Rows are one point carried round by a steady rotation, each followed by how many steps it has turned.
The counts run from 0 to 270.
[197 178 102 143 129 164 165 121 136 131 133 154 119 126 134 169 156 134
 107 136 108  99  86 141 126  99 120  93  91 121 153 151 161 143  81 108
 114 164 109 158 125 177 145  65 119 111 107 132 132 117 150 105 123 127
 135 137]	166
[117 156 117  80 152 145 133 142 133 134 119 169 115 131 122 168 120 102
  87 155 143  87 113 142 103 101 131 129 121  98 159 103 145 159 105 142
  92 164 110 141 140 145 164  89 110 123 176 118  93  76 143 100  88  92
 125 119]	156
[133 116 147  87 112  94 130 105 172  84 138  88 171 146 116 107 125 142
 156 105 105 131 172 118 111 132 118 158 124 143  52 129 128  99 137 156
 144 102  81 128 139 110 105 124 122 162 158 144 170 144 128 111 115  84
 176 133]	94
[152  76 138 109 119 104  93 104 123 130 159  64 151 108 124 137 132 133
 144 142 110 128 151  99 106 115 149 126 178 158  86 130 154 104 113 113
 130  92  94 111  97 119 119 152 113  84 128 112 137  96 156 137 104 120
 198 116]	263
[113 161 116  79 148 153 132 158 146 141 120 162 111 125 126 154 130  98
  89 133 140  76 128 140 118 107 134 133 120  71 148 128 151 152 111 148
  93 172 104 137 147 158 160  74 121 129 171 137 106  58 137 112 108  87
 124 128]	155
[128 160 114 139  98 117 120 115 129  62 123 102 156 153 128 125 130 128
 138 119  92 103 122 131 155 109 100  80  82 173 154  90 179 114 112 120
 126 114 137 153  95 171 108 105 127 171 104 118 146 150 103  70 101 141
 135 131]	183
[128 171 128 128 102 120 102 115 142  74  98 125 130 101 140 112 115 112
 141 156 145 125 111 185 180 125 101 108  86 150 124 107 158 126 151 134
 138 156 118 130  93 177 102 130 138 172  87 112  71 130 132  71  71 127
 133 123]	180
[158 169 118 148 144 168 176 101 116 138  84 132 114 112 144 159 145 142
  93 186 137 101  64 160 130 122 125 101  97 141 147 141 131 155  98 133
 125 150 130 161 121 193 129  92 132 121 102 110 112 152 162  95 109 127
 127 111]	168
[145 138 111 155 118  99  62 130 123 127 140 115 116 100 127 150 120  89
 145 129 132 173 114 126 169 115 117  86 124 157 157 128 129  96 132  76
 105 163  92 127 139 150 125 155 119 149  83  68  85  98 131 114  81 114
 153 133]	33
[127 127 158  91 122 129 144 128 149 137 179 133  68 121  90 141  96 127
 125 147 142 149 143 131 114 152  99 165 121 140 130 141  69 122 146 132
 158 190 113  84 158 115  82 147  96 116 144 163 135 161 119 112 104 130
  72 138]	234
[157 158 124 126 142 126 114 122 144 117 165 157 125 134 103 140 100  76
 137 123 112 118 144 114 202 123  87  81  79 153 200  92 129 134 160 134
  90 168 104 112 135 128 120 128 113 151  96  94 116 117 111 152 114 133
 100 146]	200
[125 117 121 130 118 127 113  79 130 147 124  66 129 122 120 123 109 121
 142 145 108 130 131 111  98 124 133 172 125 146 112 173  95  98 132 144
 119 123 111 102 146 118 102 160 139 119 137  67 166  96 185 106  86  61
 168 142]	259
[120 171 158 103  81 125 141 142 163 119 168 125  68  85 146 118  89 122
 121 139 145 157 163 125 115 169  76 102 126 148 127 161 115 154 139 116
 159 132 110 105  95 116 130 152 150 123  94  90 107 177 151 158 118 106
  99 124]	224
[140 145 118 160 115 128 134 176  89 132 158 103 105 117 103 145 119 127
 148  88  59 120 130 102 139 132 103  66 135 169 152 117  99  84 149  72
 102 125 139 159 112 148 108 114  98 123  65 114 139 159 103 148 109 137
  97 122]	41
[135 150 162  76 110 114 137 117 131 142 227 126 108 118 103 135  94 110
 123 119  93  99 170 103 115 124 114 133 119 128 120 126 118 125 128 153
 144 126  78 101 118  83 132 133 119 101 136 142 181 100 144 131 110 106
 147 133]	243
[ 87 107 110 117 116 145 101  85 103 130 175 120 106 128 114 142 112 141
 138 151 134 114 105 125  88 112 159 168 117 153 141 160 123 137 112 161
 155  98 136  73 118  68 121 162 132 114 122 121 198 147 173 104 110 150
 125 149]	249
[152 148 146 119 112 151 156 109 154 126 172 107 125 139 148 182 104 142
 121 131 123 160 130 131  80 134 114 130 121 151 105 117 113 151  74 116
 149  86  87 124 137  88 148 144 123 141 116  71 142 203 184 134 126  90
 137 133]	79
[126  76  96 171 132 168  95 112 150 111  74 138 141 151 152 123 145 133
 129 135 161 131  96 130  85 123 177 150 122 170  95 185 133 145 115 118
 115 119 172 112  99 121 114 137 135 109 108 119  74 148 116 167 134 123
 107 117]	125
[ 87 150 125 109 135 111  85 141 119 114  76  92 122 162 140 123 117 146
 126 140 102 114 120  88 192 140 130 126 111 151 181  93 171 109 119 150
  89 146 145  90 145 175 109 120 129 181 135 113 134 160 126  99 140 162
 119 142]	193
[117 140 131 138 128 102  82 103 107  81 163 141 114 102 117 107 151 121
 150 157 124  95 115 120 151 101 149  81 126 167 162 131 170 121 106 133
 141 143 102 143 110 141 131 136 108 123 125 165 160  94 105  71  93 180
 167 105]	16
[125  94 103 121 147 126  83 105 123 102 116 115 158 192 140 133 148 166
 155 125 116 110 122  87 118 130 188 170 123 150  83 137 142 108  97 141
 113 108 119  92 148  88 112 129  95 134 147 172 162 148 116 140 161 146
 149 145]	105
[ 89 134 123 129 126 126 128 140  82 118 151 135 144 116 117 123 117 114
 137 121 127  85 139  99 157 148 100  67 141 176 173 148 136 154 137 163
 112 110 168 129  79 117 140 128 145 157  63 105 172 184 135 164 135 148
 110 150]	206
[ 88 179 123 119 108 133  68 127 133 107 133 116  90  91 141 110 119 110
 100 165 125 103 101 148 147  96 149 143 105 124 165 114 161 104 124 146
 115 127 104 100 129 144 148 135 159 131 146 105 134  73 155  60  73 137
 141 106]	12
[124  93 119 110 111 156 115 163 148  88 139 146 146 147 120 136 134 118
  96 102 139  90 156 143  81  92 157 117 136 122 119  84 178 144 112 103
 117 101 162 154  79 129 155  90 106 113 182 168  78 116  78 132 119 141
 120  94]	140
[165 148 158 120 133 124 164 116 148 132 198 149 129  91 116 150 122 107
 159 125 152 154 154 147 120 115  94 104 146 139  84 147  94 150 124 116
 145 140  57 144 159 101 140 135 114 135 109 101 135 163 151 160 110  81
 155 137]	76
[ 87 163 138 113 139 100  83 150 121 103  73 106 104 161 157 131 116 146
 122 163 117 130 124  79 199 165 127 125 109 152 175 119 157 120 133 143
 101 155 127  97 140 178 113 134 118 169 118 109 121 158 127  98 133 156
 116 137]	192
[107  88 107 104  99 141  99 160 154  84 127 126 153 154 122 127 137 116
 108  87 130  95 158 125  73 107 149 127 137 120 118 115 171 136 107 107
 104 101 157 140  86 118 158  96 133 138 191 142  92 109  92 124 120 118
 128 100]	139
[ 71 145 114 124 118 115  79 113 110  81 141 140 125 118 110 124 121  98
 128 156 119  77  93 148 114  93 133 110 101 161 184 114 157 120 120 153
 126 120 134 126 107 130 136 145 127 144 135 126 159  86 127  50  61 151
 137 109]	14
[185  92 128 117 151 135 133  73 129 158 181 107 120 139  81 159 144 144
 146 120 110 125 119  93 110 106 140 157 134 143 136 159 108 104 106 128
 129 153 101 102 157 112  74 133  92  77 136 146 197 108 145 131 130 131
 148 151]	254
[174 134 158 116 103 142 165 136 171 143 211 113 112  86 100 129  93 124
 112  90 123 153 179 129 156 109  69 110 123 126 145 117 136 141 140 106
 125 121 121 120 118 128 107 118 156 123 129  82 140 154 131 174 135 122
 104 132]	221
[151 191 124 130 110 130 135 167 105 120 132 120 105 117 133 109 127 161
 140 121  72  89 123 126 213 142 132  99  95 123 123 126 172 101 144 113
 113 139 130 130 111 176 108  80 137 113  61 160 131 140 136 130 129 164
 119 127]	187
[184 177  95 137 124 158 162 122 143 106 135 165 124 110 128 156 166 131
 137 129 124 102 102 128 136 105 122  74 105 111 145 170 171 147  88 102
 126 162 103 166 135 176 132  71 118 119 112 156 125 101 134 101 117 131
 152 139]	165
[164  93 165 104 121 106 139 136 170 112 172 115 132  96  89 118 129 119
 137 107 149 163 190 102 171 113  73  78 158 151 140 135 140 142 130 118
 146 147 121 120 119 167  91 142 147 149 148 103 142 161 101 176 145 135
 139 139]	219
[101 195 138 168 110 143 111 145 168 130 156 145  83  98 137 109  97  93
 133 104 110 154 161 127 165 109 125 120 101 153 138 120 112 115 143 116
 125 107 105 121 170  97 155 151 145 178 101  84 138 166 139 158 117 124
 110 112]	56
[131 132 149 123 119 148 146  99 140 119 160 107 131 126 136 180 112 159
 126 159 144 151 128 133  81 136 129 142 140 164 103 120  99 170  75 127
 145  85 104 125 128  91 145 146 132 146 105  96 147 222 179 136 125 119
 134 116]	80
[161 149 113 162 130 138 100 112 118 128 183 136 111 114 118 122 156 132
 132 133  77  89 105 115 167  80 162  92  97 147 175 124 166 107 107 110
 112 132 109 138 126 143 120 107 112  98 113 147 187  84 129  98 114 186
 151 112]	18
[122  76 103 120 140 141  88 136 121 129 128 110 191 151 122 131 126 123
 130 103 121  85 145 126 110 115 163 142 140 133  86 130 156 124 133 151
  91  68 141 108  90  76 148 103 135 104 122 104 135  93 149 185 138  87
 165 127]	117
[122 175 120 105 121 141  97 121 127 121 151 124 115 161 160 136 102 152
 138 148  92 115 136 130 110 141 171 185  83 118  64 129 118 111 134 134
 121  93  86  72 124  59 143 123 122 106  93 130 122 132 169 135 119 106
 140 136]	100
[144 118 134 142 124 135 115  86 148 157 123  87 117 103 122 121 127 121
 135 157 129 144 117 113 114 122 133 175 128 140 105 186  97 107 139 143
 128 128  79  97 162 132 101 159 145  93 118  73 156  93 188 129  99  73
 167 127]	258
[179 173 148 113 126 119 153 113 154 140 191 136 117 109 134 166 125 118
 151 131 135 162 151 124 105 137  97 114 130 128  89 141 109 146  98 122
 140 131  44 134 162 100 147 136 126 139 107 105 134 167 163 148 125  77
 162 144]	77
[120 115 151 126 129 138 143  98 159 104 118  95 143 131 112 126  91 147
 139 151 145 150 127 176 108 126 127 208  98 142  63 120  75 108 142 150
 143 115 110 100 150 107  81 144 122 160 152 123 144 182 144 114  95  86
 119 130]	91
[109 156 109 149 130 180 143 134 155  88  85 177  89 137 142 114 127  94
  92 134 136  88 113 140  63 132 146 132  81 144 133 169 114 153 122 129
 127 155 151 161 136 127 150 114 100 118 152 158  98 131  93 110 104 115
  77 108]	146
[114 162 143 100  66 125 132 146 162 108 177 110  70 109 145 122 101 122
 125 128 140 163 162  97 106 161  77 102 128 146 130 169 124 160 115 117
 161 128 106  98 107 119 134 156 158 147 115  97 126 188 142 133 116 111
 101 135]	225
[ 93 135 133  97  80 123 141 138 133 105 187 100  93 142 140 156 103 146
 108 114 120 139 150  92  78 158  94 109 132 170 149 122 134 152  93 115
 156 108 148 105  90 120 129 153 132 142 135 105 165 207 136 118 123 148
  86 132]	227
[147  91 107 129 162 148 103 108 129 119 129 115 172 194 109 133 143 165
 152 116 112 102 121 111 127 119 193 184 110 148  88 131 141 102 111 146
 105 104 134  86 147  81 104 116  92 114 137 175 175 139 124 159 159 148
 136 147]	106
[111 158 160  93 151 130  94 132 125 132 130 125  86  77 124 133 114 125
  83 198 129 105 112 150 157 119 136 147 109 131 142  88 140 120 126 131
 120 146  96 118 138 162 130 131 128  86 152 126 102  71 147  87  73 154
 140  86]	10
[136 166 123 143  96 164 135 117 168 102 110  97  62 103 142 102 143 153
  75 169 113 117  97 121 115 118 143 144  97 138 145 181 149 110  86 117
 151 136 141 118 140 183 104 118 154 110 168 127 138 121 130  73 104 153
  98 110]	1
